In the rows, zero is written as 128.
Families of rows that turns and mirrors carry onto each other, the same ones carrying the whole set onto itself: the rest of each named row's family, in list order
4 families of 8 rows
nifa: [116 139 107  79 151  97 147 106 123 140 117 116 137 134 114 115 134 114
 124 146 135 167  94 118 141 142]
mipam: [140 124 129  94 115  96 146 120 138 125 147 147 147 134 122 128 157 122
 119 120 129 119 115 148 120 137]
gagul: [115 148 120  87 146  83 147 108 123 132 131 123 133 139 113 116 136 116
 121 158 146 171 110 115 137 130]
Vokev: [132 118 126  93 116 107 150 123 125 118 141 145 143 137 124 129 150 128
 125 120 117 128 111 149 107 126]
bibi: [107 169 103  93 152  86 129 127 131 139 123 130 134 132 103 128 124 107
 120 134 137 159 109 111 135 147]
Pota: [113 163  92  85 145  80 132 128 135 143 122 132 129 133 111 129 130 112
 109 139 132 171 111 117 153 144]
luniz: [125 118 131  80 107  99 145 120 130 119 140 143 144 127 124 122 148 133
 118 112 127 126 114 137 113 122]
fotib: [121 136 112  70 145  96 145 100 124 135 137 124 127 138 122 118 118 113
 109 154 136 166 111 118 130 136]
kib: [136 132 113 107 110  96 138 138 139 136 134 153 138 133 127 138 138 123
 110 118  98 133 114 155 121 146]
vef: [133 121 128  93 105 106 139 128 127 123 142 147 133 128 130 130 146 134
 123 129 117 129 107 154 116 121]
zire: [106 161  95  92 149  73 138 124 126 134 123 125 135 134 117 134 130 118
 115 146 129 177 109 122 146 144]
Pilev: [136 133 108 100 114  90 142 137 130 134 128 157 142 131 122 140 148 125
 111 120 100 129 107 160 126 150]
Zeviv: [121 140 116  99 108  99 128 143 134 126 134 157 138 131 127 148 152 120
 111 110 105 134 119 147 123 147]
fip: [113 169  93  79 148  74 135 125 132 134 133 134 131 131 111 137 121 115
  99 138 133 163 116 117 135 149]
mumen: [115 137 114  89 102  86 142 142 128 126 123 152 144 122 122 136 142 127
 106 105 100 136 113 151 127 145]
fupe: [107 160 100  98 146  79 133 125 133 138 129 122 133 135 120 132 122 115
 115 144 127 181 115 119 142 138]
dafa: [120 143 109  79 150  89 153 106 123 132 129 121 134 141 106 109 126 111
 122 150 147 164 107 123 139 130]
mobav: [115 170 101  83 143  75 145 128 139 138 136 129 134 133 112 133 122 116
  97 137 133 170 122 116 135 144]
dusa: [120 141 117  97 108  95 136 144 133 126 132 156 142 130 126 146 158 122
 110 110 107 135 118 149 128 147]
Muzov: [113 146 114  85 148  86 135 107 118 130 131 127 127 137 113 121 129 112
 124 159 145 165 108 113 133 130]
fenu: [131 117 122  88 120 106 146 121 118 115 137 148 141 135 122 133 152 127
 125 121 118 124 107 150 109 129]
pozez: [120 143 113  99 106  94 124 141 130 120 141 151 138 125 124 146 142 125
 117 114 114 127 114 160 128 137]
Sapip: [109 171 110  95 148  85 143 130 138 142 123 125 141 134 102 123 131 109
 115 133 138 165 110 112 138 146]
met: [139 121 123  91 119  99 130 117 131 121 146 151 140 132 122 133 151 120
 123 120 128 113 113 147 117 138]
Ger: [120 142 107  80 151  94 145 105 123 132 132 121 130 141 106 111 119 109
 124 150 144 162 108 121 136 129]
gelev: [123 117 124  76 112  98 136 117 122 115 136 148 141 124 122 127 148 130
 121 113 127 119 110 138 113 127]
Gito: [121 145 121 101 103  91 139 144 135 122 140 147 144 126 125 142 149 129
 114 113 115 133 116 160 131 137]
vopov: [121 137 111  66 145  90 155 101 120 132 132 123 132 136 118 118 128 115
 107 155 140 167 106 122 137 140]
bima: [133 122 124  86 109 100 142 126 120 120 135 149 136 127 126 131 155 135
 124 129 120 124 100 156 121 125]
nav: [114 136 114  93 101  92 132 141 131 127 127 151 138 125 125 136 131 124
 107 105  98 137 118 147 121 141]
sare: [114 164  97  88 142  82 135 131 142 146 126 129 129 134 114 126 127 112
 108 138 131 174 115 116 150 140]
miza: [116 138 111  86 148 104 142 107 130 144 124 113 133 137 119 114 124 112
 124 146 131 170 101 114 135 138]

Same family as Pota: Vokev, Zeviv, dafa, dusa, fenu, Ger, sare
Same family as mobav: luniz, fotib, fip, mumen, gelev, vopov, nav
Same family as miza: nifa, mipam, bibi, kib, Pilev, Sapip, met

